[[ 34  35   9  14   4  22]
 [  5  14  28 -14 -35  41]
 [-28 -10  24  -4   5  18]
 [-20  -5  20  -4  10   9]
 [  7  16  -1  11  49   8]]: 34

[[504 482 708 767 363 528 547 586 598]
 [363 308 683 795 336 738 471 430 667]
 [525 668 831 224 695 444 490 568 634]
 [533 672 775 254 708 487 489 554 617]
 [594 743 768 257 719 415 520 614 583]
 [427 430 829 615 392 525 504 539 669]
 [236 188 736 690 363 864 395 305 749]
 [594 569 621 846 372 490 592 650 529]]: 504

[[-15 -14 -22 -36 -10 -17   7 -15   5 -14 -10 -30  25  15]
 [ -7   1  -9 -17  16 -18  19  -2   0  -8  17 -15 -29 -21]
 [  1 -10  10  18  15  -7  -1   0 -18  -3  17  11 -29 -32]
 [-16 -10   3  26 -22  16 -16 -13 -11 -17 -10  26   4  -4]
 [ 11  -6 -12 -10  -3  -8  -7   9 -11  -4   3  -2 -19 -30]
 [ 17   2  16  17  -6  14 -18 -15  -5   0  -1  13 -12 -17]
 [-13  -4  -5 -15  -2 -10 -25 -12 -11  -3 -20 -12   4  10]]: -15

[[3 3 4 3 3 3 4 3 2 3 2 4 3 3]
 [5 3 3 4 4 2 3 3 2 3 4 3 7 3]
 [4 3 7 3 5 4 1 4 4 3 6 3 5 3]
 [4 4 4 3 4 4 3 3 5 3 4 3 4 4]
 [3 3 2 4 5 3 2 4 2 3 0 3 4 4]]: 3

[[ 92  73  92 183  96 179  96  79 160 153 171 128 189 140]
 [ 70  69 138 170  94 183 147  94 157 244 247 142  37 134]
 [122 133 133 140 148  84 177 201 111 212 167 125  69 169]
 [132 123 140 136 149  96 183 182  99 185 177 139 107 144]
 [ 85  89  76 185  96 169  71  92 179 159 136 106 173 168]
 [121 112  85 165 117 144  86 111 153 108 104 114 218 153]
 [132  72 139 161 141 119 213 150  65 176 248 174 191 103]
 [180 165 185  83 152 139 157 113 106  53 114 165 142  70]
 [104 136 145 126 100 194  82  67 193 137 121 124  55 125]
 [127 132 139 134 152  83 186 201 101 203 171 132  79 159]]: 92

[[3380 5975 3391 6291 3103 5575 4989 6466 7342 3766 4582 4155]
 [6751 7418 6286 7207 5814 7696 3285 4339 7423 4591 6895 3598]
 [5747 6673 6323 4402 5652 7185 7346 4060 7909 5179 4625 5026]
 [7337 6252 5926 4900 7641 5663 6891 5023 5922 3167 7294 7197]
 [3918 5184 7037 3702 3199 6790 6375 4388 7222 3860 3947 5923]
 [7748 5783 4200 7399 4331 6925 3945 3998 3385 6206 5268 4669]
 [6616 4153 4837 3656 4342 7187 7169 5329 7066 7473 4093 3496]
 [6571 3406 7486 5373 3229 4701 4898 3862 3652 6583 7785 3688]]: 3380

[[4 5 7 8 2 2 5 6 5]
 [5 6 7 8 2 3 4 6 6]
 [4 5 7 8 2 3 5 6 5]
 [4 5 6 8 3 3 5 7 5]
 [4 4 7 8 3 3 5 6 4]
 [4 6 8 8 2 2 5 5 5]
 [4 4 6 8 3 4 5 7 5]
 [5 6 7 8 2 3 5 6 6]]: 4
---
33  39  43  36  40
 7  42  85  36  43
49  35  15  36  39
-> 85

 -9   13   41   -3
-33   23   17  -13
-> 17

570  852  852  208
297  222  222  767
-> 222

2  4  7  4
4  3  5  4
6  4  5  4
-> 5

173  189  216  126   58  156
153  105  171  209  164  137
193  140  163  116   54  162
-> 171

70  50  24  40
43  11  58  34
25  83  77  33
-> 58

7  8  8  8  2  5
8  5  7  0  8  4
-> 7

 225  -842   834  -185
   0    28  -138   -55
-> -138

281  468  906  484  544  369  827
204  298  970  347  597  536  828
248  533  913  423  656  394  783
-> 970
---
[[ -5.6  12.7 -48.7  -8.7]
 [  4.3   0.9   3.0  -8.9]
 [  2.5  -6.8  12.3 -14.3]] → 12.3

[[ 18.9  -4.2 -29.3 -15.8  46.2]
 [ 46.0 -33.8 -27.2  14.2  32.1]
 [-40.2  13.7  13.9   4.0 -22.1]] → 4.0

[[ 40.7 -33.2  32.1 -44.8 -19.8]
 [-24.5   8.0 -50.7 -40.3  44.5]
 [ 11.3 -13.4  11.6  -2.6  37.2]] → -2.6

[[-21.6 -45.8  23.4   8.7 -48.2]
 [ 35.1 -15.6 -33.2 -18.3  20.1]
 [-45.5  52.3  54.1 -22.0  19.9]] → -22.0

[[ -4.3  17.8  43.8  -0.6 -53.5   0.6]
 [ -4.5   9.8  26.3  -2.5 -54.6   1.7]
 [ -4.1  21.7  46.6   0.3  42.5   1.7]] → 42.5

[[-47.8 -12.9   6.2 -18.9  -2.1]
 [-15.8 -34.2   7.4  -0.6  -1.9]
 [ 12.9   9.4 -25.0   2.3   6.0]] → 2.3
